In the rows, zero is written as 128.
A state moves one step at a time under one of 7 hidden systems, and each row is a state written as 22 numbers. Each run below is a few steps of one system.
run 1, gosaf, 8 rows:
[[146 118 100 158 114 175 119 137 116 113 130 114 115 103 122 148 135 115
   95 105 100 120]
 [130  99 116  92 118 147 176 125 146 135 106 165 131 129 115 103 123 145
  113 108 119 127]
 [104 149 128 112 149  82 121 123 114 140 128 154 146 168 129 105 112 151
  153 141 130 133]
 [110 150 126 170 156 126 109 121 112 119 150  82 140 123 118 153 141 108
  151 155 125 123]
 [144  94 136 140 124 172 140 114 142 116 133 113  99 121 129 143 157  98
  109  98 143 117]
 [148 131 108  95 101 133 122 126 138 136 118 181 114 139 144 105 117 145
  114  81 116 124]
 [ 94 155 104 125 119  96 139 127 114 132 123 131 162 117 125 108 113 167
  151 155  98 143]
 [ 98 100 151 169 160 120 138 125 100 116 129  90 130 144 108 144 143 121
  132 167 148 136]]
run 2, tuf, 8 rows:
[[111 120 148 120  91  83  98 130  99 135 121 150 110 158 152 102 128 185
  125 122 137 154]
 [119 134 123 175 159 119 102 162  81 121 115  90 143 126  98 159 130 144
  124 175 140 135]
 [159 101 131 119 168 167 183 134 165 127 112 119 139 108 108 147 118  77
  111 142 149 110]
 [159 144 142  79 111 123 119 117 169 146 151 182 113 152 164 102  97  98
  122  82 114 113]
 [ 99 179 138 127  77  84  77 133 114 136 152 111 136 109 146 114 137 181
  161 135 106 149]
 [104  87 147 164 134 128 142 133  97 113  98  70 123 111 102 151 179 163
  134 167 185 148]
 [188  88 107 144 178 169 142 141 125 119  96 153 106 155 123 159 106  71
   77 112 157 103]
 [160 173 103  82 106 127 134 141 170 145 147 179 155 107 156 105  55 101
  114 113  60 114]]
run 3, lofi (8 x 22):
[[193 169 160 106  86 112  82 187 157 145 135 130 132  82 160 142  81 118
  101 141 130 133]
 [132 126 175  91  80  98 158 153 165 145 116 105 152  66 143 115 116 161
  132 176 152 156]
 [146 104 210 124 116  85  99 166 122 140 123 116 108 145 148 130 123 144
  107 158 191 152]
 [192 156 148 133 115 128  86 191 139 136 121 110 132  84 141 162  93 111
   94 153 140 130]
 [148 110 165  89  93 121 182 149 176 140 114 123 149  75 145 115  94 127
  112 160 138 144]
 [133 125 204 101 100  75 101 150 136 149 142 141 114 154 157 106 112 148
  123 141 159 149]
 [159 174 149 139 112 113  69 181 127 137 127  90 138  86 126 158 128 142
  131 159 147 135]
 [158  90 156 119 113 140 176 148 157 124  98  99 134  75 132 143 123 117
  104 161 167 141]]
run 4, rem, 8 rows:
[[111 127 147 160  86 147  81 150  98 119 160  98 109 114 124 133 152 155
  107 113  89 138]
 [141 103 116 118 136 162 151 159 130 134  79 126 130 110  81 137 165 171
  118 125 160 127]
 [156 123 108 106 165 103 150 116 135 135  97 179 128 166 143 120  87 101
  125 128 162 120]
 [121 165 132 142 121 104 111 123 130 127 171 121 148 121 159 126  76  87
  130 149  78 129]
 [ 81 121 170 134 103 146 132 123 137 125 162  77 131 102 105 122 178 151
  147 137 113 139]
 [148 109 128 121 136 147 105 131 122 132  97 145  92 158 109 137 182 155
  132  87 185 120]
 [184 143  65 129 134 127 126 132 122 123  86 159 129 114 155 147  81 104
  106 119 135 119]
 [ 98 116 141 127 105 107 182 116 137 124 148 124 159 107 150 103  74 114
  114 170  81 148]]
run 5, tuf:
[[121 132  70 138  71 102 116 152  72 123  89 162 134 109 142 109  90 207
   94 128  77 158]
 [ 68  95 149 140 174  97 178 155  90 134 109 119 174 155  70 115 110 165
  127 206 122 149]
 [132 127 161 134 230 154 136 124 154 135 161 118 138 183  85 150 138  45
  142 138 151  89]
 [170 186 102 102 110 166 110  92 198 130 169 128 117  88 166 136 138  63
  159  66 107  94]
 [104 126 121 108  19 102 124  90 129 120 128 132 100  90 184  89 151 197
  141  89 118 163]
 [ 86  83 129 185 123  98  99 151  29 114  89 119 113 167 103 130 147 210
  102 154 147 165]
 [151 110  91 168 222 169 162 172 107 122  93 118 163 135  60 177 102  83
   96 177 129 106]
 [157 139 131  59 158 155 194 104 221 148 155 175 152 129 138 104  82  42
  134 107 100  92]]
run 6, fitef (8 x 22):
[[180 122  94 100 114 137 148  92 162 123  90 157 101 112 171 133 132 107
  134  85 180 120]
 [118 139 119 132  78  79 120 104 111 121 143 153 126 128 193 101  68 130
  114 131  91 151]
 [ 71 116 170 154 125 115 125 166  92 131 151  91 154 128  87 120 130 172
  116 180  90 150]
 [153 108 139 126 191 166 125 168 132 140  97 119 126 149  63 157 173 131
  124 128 184 109]
 [198 156  81 103 142 145 131 103 175 128 109 164 118 119 168 145 104  65
  137  86 152  98]
 [100 141 144 115  56  90 148  82 152 124 174 127 131  99 197  92  86 116
  136 129  80 151]
 [ 62 106 189 153 100  99  96 158  77 133 147  93 125 145  97 110 164 208
  123 159 122 164]
 [171 125  91 152 191 166 103 187  96 131  65 119 129 135  59 179 163 150
  112 135 179 109]]
run 7, pire (8 x 22):
[[116 151  61 127 137 143 161 124 130 126  83 110 165  77  89 137 157 174
  165 143 133 126]
 [105  72 125 146 176 113 184  83 110 113 116 149 121 184 135 121 107  90
  119 144 151 130]
 [136 163 117 146 126 143  65 135 113 127 179 148 112 159 141 129 101  97
  106  87  63 110]
 [ 99 151 122 101  99 160 160 124 166 136 144  97 159  69  98 115 167 157
  163 126  93 127]
 [102  83 141 121 147 104 156  80 120 124 103 141 104 176 131 113 169 147
  156 118 197 137]
 [162 158  64 173 144 131  70 127  83 111 117 144 108 148 145 159 110 107
  111 101 121 115]
 [111 120 102 132 110 169 188 134 144 121 138 112 162  72 109 122 106 118
  108 144  54 127]
 [ 78  95 187  92 131 107 152 111 136 144 152 157 119 190 116  78 143 152
  139 117 128 136]]
run 8, rem (8 x 22):
[[112 128 146 173 180  96 110 110  99 118 151 110 129 174 140 147 107  79
  135 162 145 127]
 [141 132 142 141 128 186 118 134 155 121 174  96 120 102 118 149 142  75
  114 106  92 105]
 [130 127 121  76  83 152 153 117 170 141 121 152 122 103 127  97 158 163
  139  83 122 126]
 [116 142 104 128 115  73 103 121  88 129  94 158 124 156 147 112 119 184
  143 130 149 150]
 [124 118 117 188 161 120 123 145  84 109 116  93 139 127 118 163 109 111
  109 177 133 135]
 [137  93 159 119 156 175 172 131 164 128 150 123 128 132 103 130 124  73
  101 125 114 109]
 [137 167 133  72 112 129 113 125 172 152 153 169 131 140 135  97 125 131
  148  84 103 113]
 [107 173  97 139 100  86  99 111 108 125 119 107 140 101 147 129 145 176
  174 140 137 146]]
run 9, fitef:
[[174 132 172  86 115  83 125 153 164 148 101 144 128 118 163 128 100 131
  127 151 196 140]
 [163 149 169 134 105  85  95 162 133 134 130 109 131 102 168 145  87 116
  114 170 153 146]
 [155 108 184 126 100 135 130 181 144 132 126  95 128  83 130 144 116 129
   91 164 142 144]
 [174 111 172  90 114 123 126 178 153 147 101 146 118 121 128 129 116 143
   99 132 170 133]
 [170 159 142 100 122  91 113 160 151 145 110 142 144 109 152 132  85 126
  125 154 156 135]
 [139 126 176 128 114 103 135 146 146 131 137  95 140  99 152 137 105 111
  122 174 149 146]
 [156 109 186 122 109 126 107 169 137 136 132 115 108 122 133 137 130 130
   99 138 158 137]
 [177 141 133 104 109 127 112 173 147 142 103 138 133  98 132 137 111 142
  109 131 148 129]]
run 10, lub (8 x 22):
[[ 84 122 145 106  81  59 147 124 110 138 113 145 143 130 151  81 105 201
  141 162 125 168]
 [103 110 162 184 178 102  93 166  62 121 127  98 134 175  93 152 121 135
  109 184 144 141]
 [193 134 118 141 168 191 129 168 159 124 118 100 135  84 100 184 125  64
   99 136 142  97]
 [168 133 144  51  87 136 170 108 214 147 136 171 123 100 173  96 100  99
  128  88 127 116]
 [ 80 162 168 109  79  48  76 115 109 146 162 149 123 168 161  79 126 188
  162 125 115 155]
 [ 99 124 134 200 142 112  88 162  58 111 108  52 135 112  89 169 172 177
  135 188 161 153]
 [203  63 112 146 165 192 177 156 138 111  71 121 116  97 115 177 108  69
   59 137 170 113]
 [181 158 118  54 111 134 138 131 193 153 151 214 134 139 168  91  46  78
  103  78  68 101]]
run 11, lofi (8 x 22):
[[153  80 132 129 140 129 181 147 125 122 101 153 139 125 138 130  59  94
   67 163 123 136]
 [120 150 183  86 123 104 121 152 159 156 179 161 147 157 133  89  76 113
  118 135  77 125]
 [111 184 168 104 122 114  91 142 165 152 158  87 147 105 108 127 179 158
  191 138 147 125]
 [158 104 135 153 121 135 122 112 131 111  91  81  95  96 147 170 180 124
  139 128 224 136]
 [181  86 103 147  92 135 133 133 104 105  98 155  96 114 185 141  69  99
   54 114 122 140]
 [106 140 134  95  92 106 147 168 127 150 143 168 167 123 122  79  60 167
   99 147  43 144]
 [ 79 153 193  99 170  94 117 159 140 163 147 106 163 157  65 111 165 172
  178 173 155 131]
 [181 140 150 156 178 146  88 128 150 120 123  79 102 122 129 193 171  65
  149 130 222 105]]
run 12, pire:
[[165  93 179 111 159 178 148 159 171 139 132 116 118 130  95 146 144  84
   97 123 159 107]
 [188 145 127  71  96 117 119 130 176 146 118 185 112 120 177 112  93 115
  116  87 143 121]
 [107 162 126 132  72  65 117 122 116 126 126 109 148  83 170 117 103 170
  152 166 122 163]
 [ 94  87 180 176 148 115 119 152  82 119 126  71 126 140  95 149 158 152
  119 181 165 152]
 [195 111 136 127 179 180 105 181 135 137 108 147 110 152  90 164 126  90
   81 106 154  98]
 [177 157 105  69 105 131 161 133 192 144 123 173 151  86 162 111  63  96
  119 117 100 114]
 [ 72 139 181 115  73  50 134  98 130 132 162 113 138 121 178  87 109 160
  162 166 125 167]
 [110 128 171 183 141 117  54 155  76 122 135  64 104 147  98 163 194 164
  140 150 179 140]]
run 13, lub:
[[ 94 121 166  94 113 109 144  97 150 139 159 148 123 157 140  88 137 134
  150 112 120 131]
 [106 149 130 159 134 108  71 126  89 125 136 106 114 152 120 140 168 162
  153 125 148 135]
 [152 110  85 165 131 157 147 128 114 105  86  97 125  83 125 165 139 123
  113 139 153 129]
 [152  93 116 104 122 147 174 120 145 128 119 178 122 138 147 110  79  95
   85 106 101 123]
 [ 96 173 138  99 129 109 104 133 133 150 172 156 150 161 114  93 111 144
  148 118  70 121]
 [ 83 139 151 146 147 117 123 121 122 128 135  70 143 119  93 139 189 159
  182 162 163 134]
 [172  82 121 163 145 151 132 108 117 105  93 114  86 130 148 168 151  89
  106 114 200 123]
 [176 143  72 114  89 152 120 128 138 124 124 176 116 108 172 124  74 104
   87  79  74 117]]
run 14, gosaf:
[[111  62 156  95 114 155 193  79 164 128 129 142 102 145 133 100 164 118
  129  90 151 128]
 [123 168 105 120 119  84  59 129  92 140 132 180 113 185 144 107 118 169
  138  90 117 130]
 [100 159  69 173 137 141 141 123 105 110 121  77 167  72 104 150 134 136
  151 165  92 130]
 [114  41 159 140 150 151 188  98 124 113 117 122 100 161 122 127 150  99
  103 128 164 131]
 [160 164 111 107 146 128  71 142 128 148 144 195 111 189 130 116 102 116
  116  72 106 101]
 [ 94 182  86 119 111 133 151 107 155 130 142  98 173  70 115 118 141 146
  183 139  82 125]
 [ 81  60 169 156 120 107 153  90  96 109 122  97  98 154 136 122 171 147
  132 143 178 156]
 [176 138  91 159 156 146  61 160  84 123 114 161 100 172 123 157 109 112
   85  93 124 109]]

Which system made each run below?
run 15, 2 rows:
[[154 128 130 116 103 167 148 116 175 124 147 114 123  84 145 137 130  86
  120 109 114 115]
 [129 122 139  93  74 118 118 128 135 138 124 163 105 135 148  95 136 171
  120  87 124 139]]
 | tuf
run 16, 2 rows:
[[150 117 149 175  89 151 133 152 132 104 138  48 134  38 151 172 117  94
   95 173 117 145]
 [168  53 198  89 100 157 154 174 151 141 112 155  97 132 125 114 116 132
   56 113 147 136]]
 | gosaf
run 17 (2 x 22):
[[145 121 134 139  89 141 137 133 143 118 123  92 126  70 147 146 129 122
  116 140 132 140]
 [142  86 154 106 107 132 136 150 125 135 108 155 107 142 130 113 123 152
   93 114 143 139]]
 | tuf
run 18 (2 x 22):
[[148 135 114 143 167 141 130 105 144 121 126 117 123 133 131 156 137  78
  146 124 162 108]
 [140 128 126 127  93 143 125  98 147 118 155 134 107 116 167 125 121  93
  117  93 105 124]]
 | fitef
run 19:
[[102  97 145 133 143 151 158 145 119 129 142 133 140 147  93 116 117 125
   99 138  85 126]
 [126 149 146  95 150 132 114 131 152 150 150 155 132 163 107 113 134 125
  146 104 121 109]]
 | pire
run 20, 2 rows:
[[118 166  72 173 130 148 127 137 111 111 122  72 165  61 106 161 133 133
  144 160  93 127]
 [123  37 162 128 137 154 200 102 138 115 110 126 100 143 127 123 145 104
   97 128 167 132]]
 | gosaf
run 21 (2 x 22):
[[ 78 154  60 208 157 121 103  99  55 100 152 106 142 150 121 142 114 118
  137 141  62 128]
 [ 83  77 113 153 160 205 183 108 123 112 151 105 130 135  69 129 170 105
  113 111  77 108]]
 | fitef
run 22 (2 x 22):
[[136 127 123  88 125  53 152  96 133 140 110 208 128 180 188  83  51 121
  128 128 141 140]
 [ 74 187 151 161 134  93  88 150 103 133 198  90 172 129 118 123  96 123
  144 181  49 135]]
 | gosaf
run 23, 2 rows:
[[165 117 159 126 106 143 128 136 162 126 118  87 111  82 141 154 158 115
  132 130 185 131]
 [178 115 139 108  82 115 113 141 138 129 109 158 100 117 177 127  96 127
   90 107 148 140]]
 | gosaf
run 24 (2 x 22):
[[ 98  95 189 148  89  95 148 159 110 125 141  89 144  99 141 121  97 149
   97 194 112 169]
 [139 112 207 123 154 126  82 194 118 151 136 121 114 169  83 135 148 152
  103 141 163 127]]
 | pire
run 25 (2 x 22):
[[147 119 105 100  75 143 122 117 137 128 106 158  98 115 148 114 153 164
  121  71 137 133]
 [106 134  85 132 119  88 132 124  86 128  95 159 143 142 135 106 105 182
  131 139 115 148]]
 | lub
run 26:
[[139  71 163 162 108 154 144  98 127 100 173 119  85 140 179 135  99  44
   70 107 101 129]
 [129 145 142  91  47 152  84 167 136 147 153 153 113 111 121  97 143 194
  103  73  64 134]]
 | pire
run 27:
[[158  88 104  82 117 105 190 119 140 134  50 186 124 130 150 108 105 157
  117 123 185 142]
 [130 157 139 138 149  57 102 135 102 134 145 159 146 173 166 118  43 100
  119 169 112 138]]
 | fitef
run 28, 2 rows:
[[124 208  66 126 130 139  86 120 135 132 142 124 148 104 114 135 151 145
  178 101  91 107]
 [ 87  81 113 155 102 132 186  68 118 100 111  88 121  98 143 128 169 139
  147 136 150 147]]
 | gosaf
